Some points, one per row:
{0.78, 0.58, 0.95, 1.00, 1.48, 0.79, 1.13, 0.68, 0.63, 0.31, 0.66, 0.87,
 1.29, 1.10, 0.94, 0.71, 0.81, 0.77}
{0.93, 0.96, 1.04, 0.88, 1.53, 0.92, 1.23, 0.59, 0.66, 0.67, 0.79, 0.88,
 1.22, 0.91, 0.60, 0.77, 0.92, 0.79}
{0.42, 0.97, 0.70, 0.64, 0.52, 0.95, 0.51, 0.61, 0.36, 0.64, 0.71, 1.47,
 5.17, 2.00, 2.33, 1.91, 1.24, 1.66}
{0.56, 3.62, 2.45, 1.37, 0.56, 0.53, 0.88, 0.63, 0.58, 0.47, 0.87, 0.62,
 0.59, 0.40, 0.66, 0.85, 1.31, 2.49}
{0.59, 0.62, 0.67, 0.72, 0.35, 0.45, 0.37, 0.72, 0.86, 1.77, 1.54, 1.04,
 2.47, 1.20, 1.43, 1.78, 0.84, 0.76}
{1.52, 1.51, 0.49, 0.56, 0.65, 0.65, 0.81, 0.65, 1.03, 0.71, 0.94, 0.93,
 1.11, 0.80, 1.13, 2.95, 1.45, 1.01}
{1.12, 0.83, 0.54, 0.55, 0.96, 0.83, 0.82, 0.83, 0.96, 0.91, 1.09, 0.84,
 0.49, 0.51, 0.35, 0.63, 0.67, 0.79}
{0.81, 0.58, 0.87, 0.99, 1.59, 0.97, 0.80, 0.61, 0.44, 0.22, 0.32, 0.53,
 1.13, 0.95, 1.10, 0.66, 0.64, 0.67}
{0.49, 0.80, 0.66, 0.77, 0.85, 0.65, 0.46, 0.60, 0.60, 0.83, 0.61, 0.62,
 1.05, 0.73, 1.02, 0.46, 0.53, 0.41}
{2.37, 0.69, 0.53, 0.80, 0.53, 0.60, 0.43, 0.73, 0.46, 0.59, 0.43, 0.69,
 1.34, 1.28, 4.53, 5.68, 1.24, 2.08}
{0.49, 0.36, 0.37, 0.50, 0.53, 1.24, 1.21, 0.98, 0.72, 0.40, 0.62, 0.78,
 0.77, 0.84, 0.71, 0.55, 0.74, 0.78}
{3.68, 2.65, 1.77, 1.52, 2.16, 1.06, 0.77, 0.60, 0.49, 0.51, 0.73, 0.82,
 0.34, 0.62, 0.60, 0.46, 0.63, 0.55}
{0.79, 0.50, 0.52, 0.55, 0.52, 0.75, 0.54, 0.54, 0.74, 0.96, 0.99, 0.60,
 0.11, 0.55, 1.05, 2.12, 0.74, 0.60}
{0.57, 0.56, 0.79, 0.67, 0.81, 0.77, 0.54, 0.47, 0.46, 0.75, 0.94, 0.73,
 0.58, 0.64, 3.64, 5.09, 1.39, 0.57}
{0.80, 0.78, 0.61, 0.51, 0.22, 0.60, 0.56, 1.15, 1.03, 1.11, 0.70, 0.60,
 0.67, 0.63, 0.70, 1.02, 0.88, 0.51}
{0.54, 0.40, 0.88, 0.87, 1.27, 1.22, 1.35, 0.92, 0.61, 1.30, 1.14, 1.21,
 0.64, 0.83, 0.56, 0.34, 0.50, 0.46}
{1.05, 0.98, 0.67, 0.68, 0.72, 0.78, 0.71, 1.13, 1.01, 2.13, 0.78, 0.92,
 0.72, 0.70, 1.03, 1.53, 0.93, 1.11}
{1.79, 1.06, 0.75, 0.57, 0.38, 0.37, 0.34, 0.51, 1.08, 1.46, 1.01, 0.76,
 0.50, 0.67, 0.69, 0.93, 0.76, 0.92}
{0.45, 0.76, 0.90, 0.81, 0.64, 0.75, 3.00, 2.48, 2.32, 0.72, 0.43, 0.59,
 0.57, 0.75, 0.38, 0.95, 0.59, 0.49}
{0.56, 0.86, 0.71, 0.75, 0.62, 0.94, 0.50, 0.51, 0.38, 0.40, 0.79, 1.01,
 0.64, 0.71, 0.55, 3.29, 1.47, 2.33}
{0.86, 1.29, 0.87, 0.75, 1.04, 0.87, 0.65, 0.47, 0.75, 0.95, 1.22, 0.94,
 0.81, 0.89, 1.02, 0.54, 0.61, 0.45}
{0.57, 0.76, 0.75, 0.79, 1.03, 1.21, 1.40, 1.05, 0.69, 0.41, 0.50, 0.72,
 0.51, 0.84, 1.63, 0.50, 0.78, 0.97}
{0.70, 0.64, 0.65, 0.75, 0.77, 0.82, 0.99, 0.77, 0.69, 0.51, 0.56, 0.77,
 0.50, 0.48, 0.31, 0.38, 0.89, 1.03}
{1.11, 0.37, 0.28, 0.59, 0.86, 1.17, 0.47, 0.58, 0.52, 0.76, 0.74, 0.95,
 1.36, 0.98, 0.71, 1.11, 0.68, 0.85}
{0.39, 0.60, 0.84, 0.70, 0.46, 0.68, 0.69, 0.79, 0.50, 0.25, 0.48, 0.83,
 0.96, 0.57, 0.17, 0.28, 0.88, 1.53}
{0.60, 0.56, 0.45, 0.46, 0.36, 0.64, 1.04, 1.23, 1.05, 0.78, 0.53, 0.76,
 0.52, 0.81, 0.77, 1.06, 0.65, 0.63}
{0.48, 0.82, 0.60, 0.51, 0.45, 0.53, 0.62, 0.87, 1.04, 1.23, 1.33, 1.31,
 1.66, 0.78, 1.13, 0.84, 0.75, 0.79}
{1.19, 0.69, 0.53, 0.74, 0.61, 0.64, 0.51, 0.98, 0.66, 0.72, 0.70, 0.73,
 0.70, 0.45, 0.27, 0.70, 0.70, 1.15}
{0.86, 0.38, 0.57, 0.45, 0.77, 0.87, 2.20, 2.48, 2.95, 3.80, 1.71, 1.34,
 1.66, 1.05, 0.81, 0.44, 0.56, 0.57}
{2.06, 1.05, 0.83, 0.66, 0.45, 0.64, 1.09, 0.82, 0.64, 0.47, 0.40, 0.70,
 0.34, 0.51, 0.67, 1.13, 0.90, 0.41}
{0.68, 0.57, 0.52, 0.74, 0.55, 0.55, 0.43, 0.57, 0.69, 1.23, 1.43, 1.05,
 1.63, 1.49, 1.53, 2.28, 0.99, 0.81}
{0.50, 0.45, 0.95, 0.85, 1.30, 0.95, 0.90, 0.79, 0.79, 0.74, 0.32, 0.52,
 0.52, 0.64, 0.62, 0.43, 0.83, 1.19}
{1.43, 1.38, 0.95, 0.73, 0.43, 0.63, 0.60, 0.89, 0.83, 1.01, 0.63, 0.62,
 0.93, 0.79, 0.65, 0.68, 0.71, 0.60}
{2.78, 5.00, 1.70, 0.70, 0.59, 0.86, 0.63, 0.63, 0.68, 0.76, 0.44, 0.64,
 0.38, 0.75, 0.66, 3.18, 1.47, 2.42}
{0.64, 0.38, 0.77, 0.68, 0.68, 0.74, 0.73, 0.85, 0.74, 0.29, 0.23, 0.56,
 0.34, 0.90, 1.55, 1.09, 0.90, 1.00}
{1.24, 1.58, 0.78, 0.68, 1.29, 1.16, 1.60, 0.89, 0.64, 0.72, 0.40, 0.36,
 0.48, 0.58, 1.15, 1.46, 0.80, 0.64}
{0.62, 0.66, 1.10, 0.79, 0.76, 1.03, 2.95, 2.48, 1.34, 0.25, 0.15, 0.58,
 0.49, 0.44, 0.13, 0.10, 0.62, 0.86}
{1.84, 1.07, 1.00, 0.74, 0.83, 0.78, 0.77, 0.78, 0.97, 0.63, 0.90, 0.81,
 0.55, 0.88, 0.57, 0.59, 0.64, 0.85}
{0.66, 0.60, 0.93, 0.66, 0.61, 0.60, 0.92, 0.74, 0.52, 0.33, 0.40, 0.77,
 0.92, 0.94, 1.16, 1.84, 1.07, 1.36}
{0.82, 0.82, 0.81, 1.04, 0.68, 0.72, 0.70, 0.60, 0.68, 0.31, 1.08, 0.67,
 0.53, 0.66, 0.48, 0.97, 0.99, 1.67}
{0.56, 0.47, 0.91, 0.88, 1.23, 0.84, 0.78, 1.01, 1.42, 1.00, 0.46, 0.69,
 0.36, 0.75, 0.57, 0.53, 0.86, 0.65}
{1.70, 1.23, 0.99, 0.90, 0.71, 0.67, 0.75, 0.72, 0.66, 0.51, 0.59, 0.91,
 2.29, 1.27, 0.61, 0.61, 0.63, 0.67}
{0.71, 1.10, 0.65, 0.78, 0.54, 0.76, 0.56, 0.73, 0.48, 0.43, 0.43, 0.61,
 1.30, 0.85, 0.68, 0.89, 0.67, 2.05}
{0.86, 2.02, 0.73, 0.72, 0.45, 0.65, 0.74, 0.90, 1.07, 0.94, 0.97, 0.88,
 0.76, 0.59, 0.28, 0.69, 0.81, 1.19}
{0.56, 1.06, 0.63, 0.60, 0.45, 0.54, 0.70, 0.65, 0.43, 0.45, 0.74, 0.88,
 2.00, 1.15, 1.71, 1.34, 0.75, 0.88}
{1.15, 0.70, 0.40, 0.56, 0.42, 0.66, 0.48, 0.89, 0.91, 2.25, 1.63, 1.01,
 0.92, 0.73, 0.58, 1.27, 0.85, 0.68}
{0.59, 0.54, 0.74, 0.93, 1.28, 0.90, 1.53, 0.94, 1.01, 0.41, 1.37, 1.27,
 2.22, 0.94, 0.51, 0.42, 0.64, 0.40}
{2.43, 1.74, 1.02, 0.86, 0.50, 0.53, 0.71, 0.96, 0.80, 0.46, 0.52, 0.52,
 0.68, 0.64, 0.38, 0.90, 0.78, 0.80}
{0.53, 0.91, 1.37, 0.49, 0.21, 0.49, 0.74, 1.37, 0.71, 0.61, 0.37, 0.81,
 0.50, 0.83, 2.00, 0.73, 0.78, 0.95}
{0.60, 1.04, 0.77, 0.81, 0.82, 0.71, 0.63, 0.71, 0.63, 0.79, 0.50, 0.57,
 0.34, 0.51, 0.97, 1.02, 0.79, 0.76}
{1.18, 0.86, 0.82, 0.87, 0.73, 0.56, 0.72, 0.58, 0.65, 1.06, 0.71, 0.58,
 0.77, 0.92, 0.65, 0.54, 0.63, 0.60}
{0.67, 0.41, 2.00, 1.88, 2.79, 0.68, 0.61, 0.84, 0.58, 0.41, 0.43, 0.77,
 0.47, 0.74, 0.48, 0.68, 0.90, 1.90}
{0.66, 0.70, 0.84, 0.85, 0.85, 0.66, 0.55, 1.37, 1.80, 2.66, 0.53, 0.74,
 0.39, 0.71, 0.86, 0.81, 0.71, 0.65}
{0.81, 0.92, 0.71, 0.63, 0.53, 0.69, 0.91, 0.97, 0.67, 0.39, 0.46, 0.54,
 0.81, 0.56, 0.68, 0.73, 1.06, 1.23}
{0.95, 0.69, 1.15, 0.68, 0.76, 0.51, 0.92, 0.76, 1.10, 0.94, 0.64, 0.84,
 0.73, 0.64, 0.52, 0.17, 0.56, 0.64}
{1.37, 0.99, 0.72, 0.95, 0.86, 0.66, 0.41, 0.78, 0.93, 1.15, 0.85, 0.85,
 0.82, 0.80, 0.65, 0.34, 0.53, 0.53}
{0.40, 0.58, 0.60, 1.04, 0.80, 0.74, 0.38, 0.54, 0.44, 0.82, 0.69, 0.60,
 1.14, 1.31, 1.14, 2.31, 0.71, 0.68}
{3.71, 3.50, 0.66, 0.61, 0.70, 0.67, 0.67, 0.61, 0.76, 0.47, 0.50, 0.44,
 0.93, 0.84, 2.09, 5.68, 1.47, 1.57}
{0.50, 0.38, 0.43, 0.72, 0.70, 0.85, 0.83, 0.96, 0.86, 2.48, 2.75, 1.05,
 1.44, 0.81, 0.67, 1.21, 0.75, 0.86}
{0.82, 1.04, 0.73, 0.82, 0.94, 0.77, 0.84, 0.92, 1.61, 2.77, 1.23, 0.41,
 0.36, 0.62, 1.01, 0.27, 0.40, 0.24}
{0.45, 0.35, 0.47, 0.73, 0.67, 0.67, 0.72, 1.01, 1.14, 0.59, 0.61, 0.79,
 1.67, 1.20, 0.47, 0.49, 0.69, 0.73}
{2.15, 3.43, 1.17, 0.51, 0.30, 0.55, 1.06, 0.41, 0.20, 0.12, 0.34, 0.90,
 1.07, 0.80, 0.83, 0.42, 0.86, 0.80}
{0.87, 0.53, 0.78, 0.82, 1.18, 0.78, 1.37, 1.02, 1.38, 0.48, 0.66, 0.88,
 0.51, 0.81, 0.75, 0.98, 0.75, 0.75}
{0.38, 0.47, 1.15, 1.10, 0.41, 0.33, 0.38, 0.87, 1.70, 0.65, 0.59, 0.58,
 0.59, 0.62, 0.77, 1.26, 0.80, 0.90}
Then 24 other points, each followed by its number:
{0.72, 0.35, 0.51, 0.59, 0.53, 0.76, 1.09, 1.31, 1.56, 1.14, 1.37, 1.31,
 0.67, 0.89, 0.78, 0.78, 0.74, 0.85} 0
{1.00, 0.50, 1.01, 0.75, 0.83, 0.52, 0.59, 0.63, 0.98, 0.74, 0.90, 0.70,
 0.37, 0.44, 0.48, 1.02, 0.93, 0.75} 1
{0.69, 1.08, 0.57, 0.61, 0.74, 0.71, 0.59, 0.41, 0.47, 0.86, 1.37, 1.08,
 1.02, 0.57, 0.38, 0.33, 0.80, 0.72} 2
{1.16, 0.93, 0.84, 0.74, 2.09, 1.66, 1.21, 0.45, 0.34, 0.42, 0.65, 0.50,
 0.11, 0.30, 0.44, 1.08, 0.93, 0.71} 3
{0.70, 0.73, 0.78, 0.71, 0.50, 0.60, 0.81, 0.86, 1.20, 0.63, 0.39, 0.52,
 0.50, 0.72, 0.48, 0.84, 0.85, 1.37} 4
{1.58, 0.59, 0.57, 0.45, 0.57, 0.82, 0.75, 0.52, 0.56, 0.51, 0.64, 0.59,
 0.31, 0.77, 1.40, 1.65, 0.66, 0.24} 5
{0.48, 0.93, 0.61, 0.52, 0.37, 0.80, 0.95, 1.23, 2.95, 4.38, 2.10, 1.29,
 2.77, 1.23, 1.56, 0.35, 0.67, 0.67} 6
{0.59, 1.17, 1.00, 1.03, 0.52, 0.63, 0.70, 1.27, 1.18, 0.70, 0.83, 0.59,
 0.92, 0.55, 0.44, 1.18, 0.69, 0.59} 7
{0.64, 0.21, 0.69, 0.50, 0.94, 0.76, 0.59, 0.52, 0.71, 0.81, 1.11, 1.51,
 0.77, 1.10, 1.56, 0.56, 0.77, 0.75} 8
{0.71, 0.48, 0.58, 0.70, 0.71, 1.00, 1.81, 0.89, 0.92, 0.72, 0.67, 0.64,
 0.36, 0.88, 0.91, 1.12, 0.94, 0.77} 9
{0.36, 0.34, 0.90, 0.90, 0.67, 0.72, 0.64, 2.12, 2.95, 3.08, 0.61, 0.55,
 0.64, 0.70, 0.53, 0.41, 0.74, 0.49} 10
{1.30, 1.53, 0.98, 0.63, 0.58, 0.67, 0.36, 0.51, 0.56, 1.23, 0.81, 0.93,
 0.44, 0.71, 0.85, 0.61, 0.87, 0.66} 11
{1.00, 0.83, 1.06, 0.99, 1.33, 0.68, 0.62, 0.69, 0.60, 0.89, 0.61, 0.92,
 0.56, 0.84, 1.32, 0.90, 0.67, 0.93} 12
{0.70, 0.62, 0.96, 0.80, 0.83, 0.87, 1.11, 1.05, 1.23, 1.09, 1.27, 0.66,
 0.60, 0.93, 0.52, 0.91, 0.85, 1.27} 13
{1.33, 2.08, 1.30, 1.01, 0.62, 0.68, 0.64, 0.71, 0.63, 0.87, 1.02, 0.79,
 1.19, 1.19, 1.22, 1.19, 0.66, 0.77} 14
{0.73, 0.99, 0.93, 0.99, 1.43, 0.98, 0.67, 0.66, 0.79, 0.36, 0.63, 0.86,
 0.65, 0.62, 1.10, 0.63, 0.89, 0.90} 15
{0.96, 0.90, 0.99, 1.07, 1.07, 0.93, 0.50, 1.13, 1.54, 2.59, 0.91, 0.75,
 0.35, 0.53, 0.27, 0.39, 0.60, 0.90} 16
{1.80, 3.40, 1.29, 1.00, 0.72, 0.62, 0.38, 0.66, 0.69, 0.81, 0.47, 0.52,
 0.53, 0.56, 0.42, 0.32, 0.63, 0.91} 17
{0.55, 0.79, 0.50, 0.59, 0.48, 0.76, 1.20, 0.43, 0.20, 0.33, 1.15, 1.01,
 1.38, 0.76, 0.43, 0.57, 0.78, 1.09} 18
{0.72, 0.33, 1.02, 1.32, 1.93, 0.50, 0.50, 0.53, 0.72, 1.08, 1.20, 0.72,
 0.81, 0.64, 1.05, 0.63, 0.75, 0.65} 19
{0.58, 0.59, 0.75, 0.98, 1.30, 0.88, 0.73, 1.03, 0.73, 0.58, 0.39, 0.79,
 1.02, 0.95, 0.76, 1.29, 0.77, 0.83} 20
{0.60, 0.99, 0.66, 0.91, 0.56, 0.51, 0.32, 0.52, 0.61, 0.54, 0.92, 0.83,
 1.72, 1.02, 1.42, 0.87, 0.75, 0.78} 21
{1.31, 1.57, 1.59, 0.92, 1.03, 0.84, 0.88, 0.94, 1.03, 0.67, 0.76, 0.93,
 0.65, 0.79, 0.96, 0.69, 0.72, 0.61} 22
{0.48, 0.59, 0.57, 0.75, 1.02, 1.16, 1.11, 1.06, 0.78, 0.66, 0.70, 0.88,
 0.71, 0.67, 0.56, 0.40, 0.86, 1.41} 23
Which three of these numbered points are nearest to each point below, ignoring the 2 directions in which the first points spread most? Their numbers follow each, nearest first.
{0.66, 0.51, 0.80, 0.67, 0.49, 0.54, 0.70, 0.84, 1.67, 5.12, 4.53, 1.58,
 3.17, 1.65, 1.18, 1.67, 0.81, 0.54} > 6 16 14
{1.16, 0.73, 0.77, 0.58, 2.69, 1.78, 2.88, 0.55, 0.47, 0.80, 0.62, 0.61,
 0.62, 0.67, 0.48, 0.51, 0.58, 0.58} > 3 9 20
{0.36, 1.41, 1.17, 0.77, 0.58, 0.72, 0.70, 0.89, 1.42, 1.08, 2.14, 0.95,
 1.37, 0.74, 0.47, 0.62, 1.00, 1.39} > 13 2 14
{0.93, 1.14, 0.73, 0.61, 0.60, 1.77, 3.67, 1.49, 0.52, 0.41, 0.59, 0.65,
 0.58, 0.62, 0.93, 0.37, 0.71, 0.49} > 9 23 18
{0.89, 0.47, 0.73, 0.75, 0.43, 0.64, 0.42, 1.08, 0.96, 0.44, 0.46, 0.74,
 0.57, 1.18, 1.98, 2.51, 0.83, 0.78} > 4 5 1
{1.23, 0.82, 0.85, 0.58, 0.73, 0.72, 1.06, 0.89, 1.17, 0.36, 0.40, 0.87,
 0.48, 0.86, 0.46, 0.57, 0.80, 0.69} > 4 1 9
{0.92, 0.68, 0.55, 1.54, 3.24, 1.16, 0.48, 0.51, 0.74, 0.80, 0.73, 0.66,
 1.00, 0.59, 0.70, 0.40, 0.77, 0.90} > 19 3 15
{0.42, 0.41, 0.75, 0.70, 0.76, 0.70, 1.02, 1.03, 0.75, 0.50, 0.98, 1.20,
 1.53, 0.64, 0.52, 0.51, 0.73, 0.67} > 18 2 20
{0.16, 0.26, 0.78, 0.86, 1.16, 0.84, 0.91, 0.89, 0.92, 1.41, 0.63, 1.23,
 0.59, 1.08, 0.93, 0.62, 0.63, 0.90} > 12 20 15
{1.04, 0.93, 0.46, 0.53, 0.41, 0.60, 0.55, 0.54, 0.65, 1.50, 1.36, 0.60,
 0.96, 0.76, 1.32, 1.23, 0.68, 0.63} > 11 2 17
{0.16, 0.12, 0.53, 0.92, 1.35, 0.80, 0.67, 0.79, 0.88, 0.57, 1.32, 1.14,
 1.46, 0.87, 1.06, 0.65, 0.74, 0.81} > 15 20 12
{0.62, 0.57, 0.71, 0.74, 0.65, 0.63, 0.44, 0.54, 0.91, 0.93, 3.15, 2.05,
 5.17, 1.63, 2.11, 4.32, 1.15, 1.11} > 14 18 2
{0.45, 0.16, 0.48, 0.86, 2.09, 0.65, 0.57, 0.55, 0.77, 0.68, 1.06, 1.03,
 0.95, 0.75, 0.96, 0.62, 0.64, 0.46} > 19 15 12
{0.95, 1.28, 1.01, 0.75, 0.59, 1.04, 2.08, 1.50, 1.21, 0.43, 0.40, 0.54,
 0.13, 0.52, 0.74, 0.80, 1.00, 1.00} > 9 13 23
{0.74, 0.48, 0.45, 0.67, 0.79, 0.90, 0.47, 0.30, 0.35, 0.81, 2.31, 0.67,
 0.86, 0.62, 0.61, 0.75, 0.97, 1.15} > 2 18 1
{1.01, 0.43, 0.94, 1.15, 3.72, 1.03, 0.50, 0.42, 0.56, 0.81, 0.23, 0.29,
 0.11, 0.54, 1.60, 1.10, 0.73, 0.68} > 19 3 12
{0.73, 0.88, 1.62, 1.73, 1.18, 0.51, 0.30, 0.64, 0.89, 0.35, 0.13, 0.29,
 0.31, 0.90, 1.25, 0.89, 0.82, 0.71} > 12 15 20
Now 24 new points, numbered from 0 again:
{0.74, 0.73, 0.72, 0.73, 0.50, 0.44, 0.34, 0.49, 0.88, 1.11, 0.80, 0.69,
 0.46, 1.54, 3.90, 2.71, 0.70, 0.52} 0
{0.48, 0.34, 0.54, 0.75, 0.72, 1.43, 3.67, 2.48, 2.48, 2.37, 2.53, 1.24,
 1.04, 0.89, 0.70, 0.37, 0.71, 0.77} 1
{0.41, 0.27, 0.52, 0.91, 0.29, 0.29, 0.16, 0.46, 0.92, 1.33, 1.03, 0.66,
 1.15, 0.77, 0.69, 2.45, 0.88, 1.33} 2
{0.64, 0.54, 0.63, 0.81, 0.85, 0.75, 0.52, 0.56, 0.45, 0.52, 0.47, 0.48,
 0.75, 0.81, 0.74, 0.26, 0.48, 0.58} 3
{0.89, 0.69, 0.67, 0.55, 0.32, 0.60, 0.74, 0.68, 0.66, 0.91, 1.29, 0.92,
 0.54, 0.76, 1.00, 2.25, 0.94, 0.54} 4
{0.85, 0.95, 1.08, 1.00, 1.77, 1.36, 1.40, 1.01, 1.01, 0.73, 0.64, 0.85,
 0.50, 0.78, 0.79, 0.87, 0.70, 0.74} 5
{1.24, 1.02, 0.97, 0.79, 0.98, 0.52, 0.37, 0.50, 0.75, 0.51, 0.57, 1.00,
 1.32, 1.10, 0.57, 0.46, 0.96, 1.30} 6
{0.65, 0.55, 0.49, 0.59, 0.93, 1.07, 1.73, 1.09, 0.72, 0.75, 0.67, 0.66,
 1.16, 0.62, 1.04, 0.87, 0.82, 0.70} 7
{0.38, 1.02, 0.71, 0.53, 0.45, 0.77, 0.99, 1.02, 1.40, 1.60, 0.87, 0.67,
 0.74, 0.85, 0.89, 0.38, 0.79, 0.94} 8
{1.02, 1.13, 0.98, 0.68, 1.20, 1.28, 3.37, 1.15, 0.54, 0.27, 0.40, 0.89,
 0.36, 0.30, 0.13, 0.37, 0.90, 0.88} 9
{0.29, 0.40, 0.89, 0.45, 0.15, 0.30, 0.54, 1.00, 1.11, 0.38, 0.50, 0.80,
 0.51, 0.73, 1.73, 0.62, 1.01, 0.83} 10
{0.76, 0.73, 1.12, 0.64, 0.43, 0.57, 0.61, 0.67, 0.58, 0.68, 0.79, 1.24,
 0.91, 1.12, 0.74, 0.58, 0.81, 0.71} 11
{0.23, 0.38, 0.78, 1.30, 0.72, 0.68, 0.44, 0.65, 0.59, 1.34, 1.43, 0.89,
 1.31, 0.99, 0.60, 0.66, 0.64, 0.86} 12
{0.39, 0.22, 0.46, 0.70, 1.78, 1.03, 0.95, 0.76, 0.56, 0.88, 0.43, 0.89,
 0.79, 0.73, 0.45, 0.45, 0.74, 0.83} 13
{0.54, 1.24, 1.46, 1.39, 0.74, 0.65, 0.52, 0.59, 0.59, 0.97, 0.66, 0.58,
 0.87, 0.86, 0.65, 0.72, 0.58, 0.45} 14
{0.40, 0.45, 0.83, 0.91, 1.02, 1.06, 1.38, 1.35, 1.46, 0.95, 0.93, 0.73,
 0.83, 0.82, 0.64, 0.54, 0.79, 0.81} 15
{0.32, 1.08, 1.22, 0.76, 0.54, 0.60, 0.71, 0.73, 0.90, 1.27, 1.24, 0.77,
 1.49, 0.67, 0.56, 0.48, 0.81, 0.82} 16
{0.94, 0.84, 1.55, 1.88, 3.96, 1.26, 1.77, 1.79, 1.72, 1.61, 0.96, 0.59,
 0.44, 0.66, 0.79, 0.83, 0.57, 0.51} 17
{0.95, 0.63, 0.78, 0.60, 0.65, 0.65, 0.64, 0.46, 0.48, 0.52, 0.55, 0.90,
 0.98, 1.06, 2.02, 1.86, 1.06, 0.91} 18
{0.47, 0.52, 0.48, 0.79, 0.39, 0.53, 0.52, 1.02, 1.07, 0.41, 0.25, 0.47,
 1.03, 1.28, 0.50, 0.64, 0.61, 0.73} 19
{0.49, 0.47, 0.52, 0.73, 1.01, 0.75, 0.85, 0.85, 1.29, 1.94, 1.68, 0.95,
 1.36, 0.68, 0.91, 0.79, 0.74, 0.74} 20
{1.08, 1.25, 0.43, 0.35, 0.47, 0.85, 2.14, 0.78, 0.76, 0.36, 0.52, 0.68,
 1.21, 1.09, 0.83, 0.83, 0.89, 0.70} 21
{0.29, 1.01, 0.87, 1.09, 0.94, 1.00, 0.71, 0.84, 0.56, 0.50, 0.44, 0.54,
 0.88, 0.55, 0.38, 0.89, 0.93, 1.29} 22
{2.92, 1.05, 0.43, 0.44, 0.47, 0.80, 0.45, 0.24, 0.20, 0.25, 0.95, 0.81,
 0.59, 0.79, 0.75, 0.75, 0.72, 1.31} 23
Which three of these numbered points are nearest to each point below, ignoring the 2 directions in which the first points spread most? Their numbers follow each, nearest first.
{1.20, 0.80, 0.63, 0.80, 0.56, 0.86, 0.64, 1.01, 0.69, 0.94, 1.20, 0.95,
 0.97, 0.89, 1.62, 5.68, 0.98, 0.46} > 4 15 5
{0.77, 0.45, 0.61, 0.97, 2.28, 1.03, 0.70, 0.56, 0.75, 0.56, 0.63, 0.90,
 0.53, 0.63, 0.99, 0.51, 0.65, 0.94} > 13 5 18
{0.33, 1.00, 0.74, 1.12, 3.96, 2.02, 2.28, 1.38, 1.69, 1.83, 1.18, 0.83,
 0.50, 0.51, 0.56, 0.59, 0.77, 0.56} > 17 5 13
{1.02, 1.14, 0.77, 0.67, 0.73, 0.85, 0.95, 0.83, 0.60, 0.43, 1.08, 1.33,
 1.19, 0.68, 0.71, 0.70, 0.76, 0.71} > 11 18 6
{1.55, 3.25, 1.15, 0.84, 0.66, 0.49, 0.49, 0.62, 0.74, 0.99, 0.94, 0.64,
 1.59, 0.54, 0.62, 0.57, 0.47, 0.48} > 16 20 14
{0.68, 0.70, 0.67, 0.64, 0.84, 0.57, 0.70, 0.58, 0.79, 1.31, 1.27, 0.70,
 1.12, 1.20, 4.37, 1.07, 0.49, 0.36} > 0 18 10
{1.04, 2.44, 2.45, 1.88, 3.51, 1.34, 2.55, 1.69, 1.58, 0.65, 0.44, 0.57,
 0.54, 0.84, 0.65, 0.48, 0.64, 0.55} > 17 5 15
{1.79, 0.72, 0.65, 0.69, 0.69, 0.76, 0.87, 0.79, 0.73, 0.59, 0.82, 0.65,
 0.82, 0.59, 0.37, 0.37, 0.63, 0.78} > 23 3 18
{1.03, 0.94, 0.99, 0.89, 0.61, 0.66, 0.34, 0.61, 0.43, 1.06, 1.08, 0.54,
 0.86, 0.62, 0.61, 1.80, 1.08, 1.30} > 2 12 4
{0.57, 0.20, 1.03, 0.88, 2.38, 2.02, 3.67, 2.07, 1.74, 2.66, 1.50, 1.01,
 0.57, 0.66, 0.36, 0.58, 0.77, 0.73} > 1 17 9
{0.73, 0.62, 0.73, 0.75, 0.64, 0.70, 1.04, 0.58, 0.76, 0.44, 0.29, 0.39,
 0.34, 0.93, 1.47, 0.44, 0.64, 0.56} > 18 3 10
{1.39, 1.55, 0.64, 0.77, 0.47, 0.65, 0.47, 0.79, 0.88, 0.71, 0.75, 0.60,
 0.94, 0.69, 0.26, 0.50, 0.63, 0.91} > 19 11 16
{0.70, 0.91, 0.78, 0.61, 0.24, 0.47, 0.37, 0.68, 0.68, 0.98, 0.91, 0.54,
 4.76, 1.80, 2.26, 0.54, 0.66, 0.75} > 6 16 11
{0.70, 1.10, 1.14, 0.91, 0.61, 0.54, 0.71, 0.63, 0.90, 0.62, 0.97, 0.63,
 0.48, 0.80, 0.78, 0.83, 0.66, 0.56} > 14 11 4
{1.02, 0.63, 0.74, 0.84, 0.99, 0.48, 0.61, 0.76, 0.80, 0.99, 1.41, 1.29,
 5.17, 0.80, 0.40, 0.44, 0.57, 0.76} > 6 16 12
{0.42, 0.64, 0.62, 0.66, 0.36, 0.73, 0.80, 1.38, 0.48, 0.22, 0.43, 0.79,
 2.31, 0.63, 0.30, 0.80, 0.73, 0.70} > 19 22 6
{0.73, 0.31, 0.74, 1.00, 0.74, 0.45, 0.46, 0.58, 0.72, 0.47, 0.51, 0.73,
 1.03, 0.91, 0.41, 0.26, 0.56, 0.81} > 3 6 19
